(in the rows, 128 means zero)
Each named turn below is shown by a few rows before and after it. Which turns, in which order, take the first row of each later pair to the second? The first pair is answered.
turn z_645:
[129 137 134 123 131 154 138 130 134 138 139 129 109 128 133 137 139 130
 145 131 144 136 139 103 125 136 141 111 138 124 133 123]  ->  [138 122 121 116 133 139 131 133 133 127 129 120 118 141 142 128 119 122
 149 119 117 146 155 117 121 154 125 114 125 123 140 112]
[116 134 124 126 127 135 136 148 130 134 127 137 139 141 125 134 142 132
 127 118 144 146 136  89 121 126 109 124 141 139 136 119]  ->  [139 114 113 126 137 106 148 122 121 108 137 116 143 141 137 119 120 129
 132 114 108 119 153 121 112 131 118 121 121 138 135 131]
[140 121 145 156 139 151 126  99 137 122 142 122 101 139 108 147 140 124
 129 144 158 114 117 131 131 105 131 142 140  99 123 128]  ->  [142 107 144 149 134 153 109 122 143 112 126 116 107 164 112 136 134 125
 136 124 136 144 117 119 140 130  87 150 135 109 129 111]
[137 106 123 114 139 103 118 102 125  96 124 110 136 137 142 113 106 111
 137 125  80 106 138 164 120 146 106 121 117 133 137 128]  ->  [117 148 141 128 128 147 128  96 126 128 141 134 115 100 121 149 145 117
 122 168 147  98 113 126 120  99 154 108 150 122 122 147]
turn z_145:
[103 129 141 100 143 154  90 141 134 128 111 142 135 138 150 106 134 110
 121 134 111 147 127 119 113 133  83 153 144 131 124  93]  ->  [145 125 153 100 138 139 102 124 130 105 129 116 116 166 152 135 121  94
 148 120  90 143 147 129 121 152 107 140 144 121 136 109]
[109 138 132 111 137 132 149  96 120 120 109 126 147 117 130 127 126 126
 114 141 112 129 124 136 122 124 130 123 141 124 124 141]  ->  [112 138 135 108 137 127 153  95 122 117 117 115 149 133 133 124 123 120
 117 134 104 132 134 141 123 124 128 117 138 118 128 140]
[151 135 159  86 147 116 100 118 145 109 129  95 155 117 123 144 171 130
 118 111 133 152 119 108 142 120 149 105  97 132 145 127]  ->  [136 135 152  88 148 119  97 122 144 119 121 106 166 108 126 133 167 139
 112 115 138 153 117 101 137 113 143 115  94 141 141 118]
turn z_584:
[153 113 108 121 142 119 156  77 137 150 157 121 154 133 144  99 133 128
 126 119 105 118 127 152 110 103 128 127 132 122 107 150]  ->  [142 121 111 114 134 135 164  97 143 168 146 143 153 119 125 103 149 146
 116 122 144 132 113 125 113  94 132 124 139 128 109 147]
[155 109 121 113 106 119 108 131 135 106 111  93 133 152 140 136 122 120
 142  74  87 162 109 127 153 154 103 124  97 126 127 111]  ->  [166 112 125 119 101 128 133 148 146 120 113  97 130 149 121 138 140 138
 145  69 123 162 112 100 165 140 123 115 100 134 129 113]
[ 87 148 130 133 111 132 119 127 128 130 117 118 143 122 137 115 138 148
 103 157 127 117 131 132 118 114 106 161 127 114 120 131]  ->  [140 151 137 136 124 114 143 110 121 115 141 105 122 134 130 137 122 134
 116 140 117  94 152 152 128 120 139 137 125 111 129 149]
[140 137 124 126 107 143 115 118 147 131 110 132 118 124 129 170 142 128
 143 108 148 137 139 114 117 131 145 137 121 138 126 122]  ->  [117 135 122 129 111 141  88 122 133 130  99 127 125 124 144 154 131 122
 144 121 131 141 137 121 112 134 114 146 118 133 129 118]
Pairs:
Each pair is 2 to 4 turns apart.
[137 155 131 146 124 133  85  96  99 129 144  87 107 141 160 152 111  85
 154 178  88 119 152 151 111 141 124 121 137 117 134 142]  ->  [180 165 146 125 100 153 120 131 128 135 137 106  97 154 115 186 141 102
 159 140 146 148 157 103 150 147 148  97 152 133 139 143] | z_645 then z_645 then z_584
[158 121 122 128 119 143 104 156 115 115 127 147 124 156 135 151 120 109
 156  94 106 165 129 135 139 166  90 142 139 123 124 116]  ->  [137 122 118 125 121 152  98 167 120 129 119 169 143 140 135 134 126 118
 141  97 119 174 127 128 138 153  75 148 135 134 109 109] | z_145 then z_145
[158 142 150 111 149 186 174 147 139 100 120 136 116 147 104 170 128 146
 115 101 170 159 134 105 143 104 157 118 116 143 107 161]  ->  [123 119 127  99 154 172 151 163 138  98 102 148 151 145 122 115 121 157
 101  88 156 186 124 111 144 121 103 138  94 158 105 134] | z_645 then z_145 then z_145
[138 112 112 112 118 101 176 168 154 124  97 154 130 130 130 106 123 168
 104  85 152 152 115 106 140 141 112 132 113 161 122 131]  ->  [116 115 101 127 139  81 165 113 128 124 120 141 136 100 154  90 102 146
  91 122 117  95 113 153 106 129 137 148 105 145 111 145] | z_645 then z_584 then z_645 then z_584
[102 127 134 118 122 145 112 141 154 126 115 140 133 122 134 121 128 129
 122 122 146 147 134 107 126 130 113 144 142 133 135 116]  ->  [126 135 132 130 134 128 139 111 143 130 149 124 117 102 136 131 120 127
 122 143 139 105 136 129 121 113 161 133 146 125 133 143] | z_645 then z_645 then z_584 then z_584
[133 155 147 109 112 153 141 152 141 141 121 140 112 128  98 159 146 146
 131 130 171 146 118  92 140 113 131 110 143 138 128 120]  ->  [132 117 121 104 122 114 118 155 136 108 104 123 144 156 132 107 112 140
 128 103 107 159 137 119 140 152  76 130 116 145 138 102] | z_645 then z_584 then z_584
[120 137 135 137 130 110 135  81 103 139 163 135 139  79 136 123 117 125
 127 157 112  85 117 155 124  97 172 136 121 139 131 157]  ->  [106 149 142 140 129 128 129  86 104 151 159 144 136  80 129 131 130 128
 126 163 138  96 108 133 132  88 176 133 132 139 132 158] | z_645 then z_645 then z_645
